rotation steps, each row followed by its count of steps:
The counts run from 0 to 431.
[  1 -15  -9 -20  13  13  11  19  25  40   8 -30 -38   6 -29  24 -12   2
  12   7   3  -7  -4 -12  -4  -1  -4 -19 -28  25   1  14  -7 -18  -8  36
  10]	10
[  3  -3  13  -1 -15   7   2  -8  -9  43 -23 -15   2  29 -28  12 -27 -34
  -9 -13  21  21  29 -10  23  -5  -7  -9 -18   3  -9 -20 -11   9 -25 -11
   7]	137
[-11  -3  -3  25  -7  -7  13 -19  35  14   9 -31   2  10 -21  19  -2 -44
 -27   9  -3  17 -12  -3  33  12 -18  13 -10   5  -5 -28  -2  -2 -15   2
 -17]	308
[ 12  -3  21 -20  -9  -4  31   9  -8  32 -22 -46  -3  15 -12  16 -12 -35
  29 -34  13  -1   4 -16   5  14 -17   9 -41 -11 -18  -9  -1 -13 -12  -9
   6]	182
[-14 -11 -12  20 -11  -8  -7  12  26  45  28  -3  11  25 -27   0 -21 -10
  18  25 -11   0 -10 -16   2 -20  16 -12  15  11  26  19 -19 -15  28  16
  -9]	388
[-10  -9 -19  -1  13  14 -16   0  20  40  28  -5 -17   7 -23   8 -24 -15
  -1  22  -1  24   5   8  29  23   9 -21  -1  15  -1  20 -34   8 -11  18
 -17]	251
[-32 -16 -21  14  -2   4   2 -10  25  10  14 -32  -2  19 -29  13   2 -28
 -16   3 -21   5   0   0  25   4 -10  27 -10   4   7 -20 -35  -6  -2   6
 -27]	20
[ -2   1 -16  -3   3  -3  27   8  19  32  31 -15 -31 -16 -25   3  -8 -20
  15  17   2  -1 -19   4  15  39   1  -5 -28  -2 -11  14 -13 -11   4  16
 -30]	68
[-20  -6 -13  -3  -4  -3  27  24  18  31  30  -6 -35   8 -23  12 -11  -4
  28  15 -22 -19 -15  -9  -9  -7  16   9 -13   4   5  15 -18 -16  33  36
  -1]	14
[ 12  35  24 -14  -5   0  33   6  -6  39  -2 -13 -33  13 -20  19 -12 -33
  18  -4  10   6   1 -19   9  14 -10  -7 -33   3 -27   4  18   3 -25  13
   3]	39
[ -3  18  18  -7 -18   2  26  -9   5  24  32 -11  36  23   5  -3 -17 -44
  24   9  -9 -16  -2 -25 -10  32  22  17   3 -12 -11  11  -5  -4   0  27
   6]	173
[  9  20  24   0  -4 -10  26  17  -2  42  -9  -9 -35  16 -35  12 -11 -23
  24   1  14   9   5 -16  11 -12 -14 -27 -25  10 -11   6  13   2  -7  12
   8]	326
[  4  16  13  -7  -2  -2  28 -12   9  23  13 -34  -3   1  -9  18  -9 -38
  20  -8   7   8  -9 -13   7  37 -16  -5 -33  -3 -31   9  12  -4 -25  23
  -7]	81
[-21   2  16  12  15  -9 -18  -5   1  40   7  -7  21  36 -20   3 -35 -20
  38  -4  -5   7  17 -27   1 -10  -7 -26  17   7   8  37  -9   1   3  13
  11]	376
[-25  28  29  21  10 -17   0 -16  -4  16  -2  -6  -9  39 -39   4  -9 -44
  15 -11  -9  21   9 -16  26  -1 -26  -4   9   5  -5  10   2  24  -8   3
 -12]	134
[-13  13  21  -2  23   2 -12  -7   9  32  -6 -12 -26  34 -45  12 -17 -22
   8 -11   3  17  22 -20  22  -5 -26 -18  -5  21  -5  16   1  11 -19  24
  -3]	422
[-16 -34  -6   8   8   2 -14  -8  31  27   5 -32  18  33 -41  10  -5 -21
   4  -7   0  -7  18  -7   7 -23 -15   4   8  10  26   1 -28 -23   7  18
   0]	291
[-32 -25 -20  -1  24   5 -17   6  21  41  12 -17  -6  16 -21  15 -31  -2
   7   5 -15  18   8  -5  20   3   1 -22  -5  19  -3  20 -33  -5  -1  32
  -7]	293
[  1  21  36  24 -19 -19  12  -3   1  39  -1   4   9  41 -31   1  -9 -36
  18  13   3   2   8 -25  -2 -26  -1  -7  14  -4  13   3  15   6   3   6
  17]	417
[-19 -33 -28   9 -13   7  11   0  27  37  13 -41   6   5  -6  14 -19 -20
 -14   1  -6  12  -7  10  25  11   6  14 -27   6  -6 -23 -28  -6 -11   7
 -13]	395
[  1   5  16  10 -17  -5  20  10 -12  38 -29 -21 -29  17 -37  12 -17 -24
   9 -11  10  17   2  -4  20 -14 -16 -12 -29   6  -5 -16   7  11  -8 -17
  -4]	325
[-14  -3  -4   7 -11   5   9 -29  11  25  12 -30  46  14  -1   9 -21 -47
   0 -11   0  10  10  -3  21  39   0  15  -9   1 -20 -18 -20   2 -26   0
  -3]	78
[ -4 -11  -4 -36  -6  20  16  19 -15  43  -6 -19 -31  15 -20   2 -21   0
  20 -13   4  -8  23  -6   8   0  14   6 -31   8  -4   3 -37  -2  -5  11
   7]	240
[ -7  -4   2 -27  16  20 -21  -9  14  24  15 -14  -8  35 -34   1  -3 -17
   9  -9   4 -10  36 -19   5   4 -11   6  11  11  16  26 -30  -4 -15  33
   6]	148
[ -8  11   6  -3  -1   5  27 -14  24  14  17 -31 -15  12 -21  26  -1 -38
 -17   1   1   4  -4  -8  18  33 -17  16 -23   4 -27 -16   2   2 -30  26
   0]	123
[ -8 -17 -12  11  12  -5   3  14  24  41 -11 -24 -37   2 -39  17 -14  -6
  11   3  -3  18  -5  -4  23 -19 -23 -33 -26  18   0  12  -9  -5   3   8
 -10]	9
[-15 -15   0  10  11  -1  -3  -7  -3  31 -17 -16 -21  21 -45   2 -17 -22
  19 -15   7  22  25  -5  34 -15 -26 -19 -11   7   3   3 -24   9  -2 -13
 -16]	50
[ -9 -10   6  -4 -13   0   8   4 -15  27   1  -4  -4  37 -34 -17  -6 -24
  29  -8  -2 -16  30 -12   7 -28   7  30   5 -13  29  10 -41   1  25   1
  -1]	145
[ -8 -27 -19  -7 -20   2  32  28   5  36   0 -34 -12   8 -22   2  -7 -12
  20  -1  -7 -20  -5  -5  -2 -20   8  20 -26  -5  19  -9 -27 -29  30  16
  -2]	199
[ 15 -10   1 -27 -10   8  23   9   7  25   9 -26 -15  17 -41 -10   6 -20
  27   1   9 -32  20  -4  -9  -6   1  23 -16  -7  30  10 -26 -24  16  13
  -4]	57
[-11  -1 -16  12  -3 -16  27   8  30  32  24 -22 -29 -15 -22  23 -11 -20
   3  21 -10   9 -36   2  11  23   2 -12 -27   7 -13   4  -1 -14  -1  26
 -23]	397
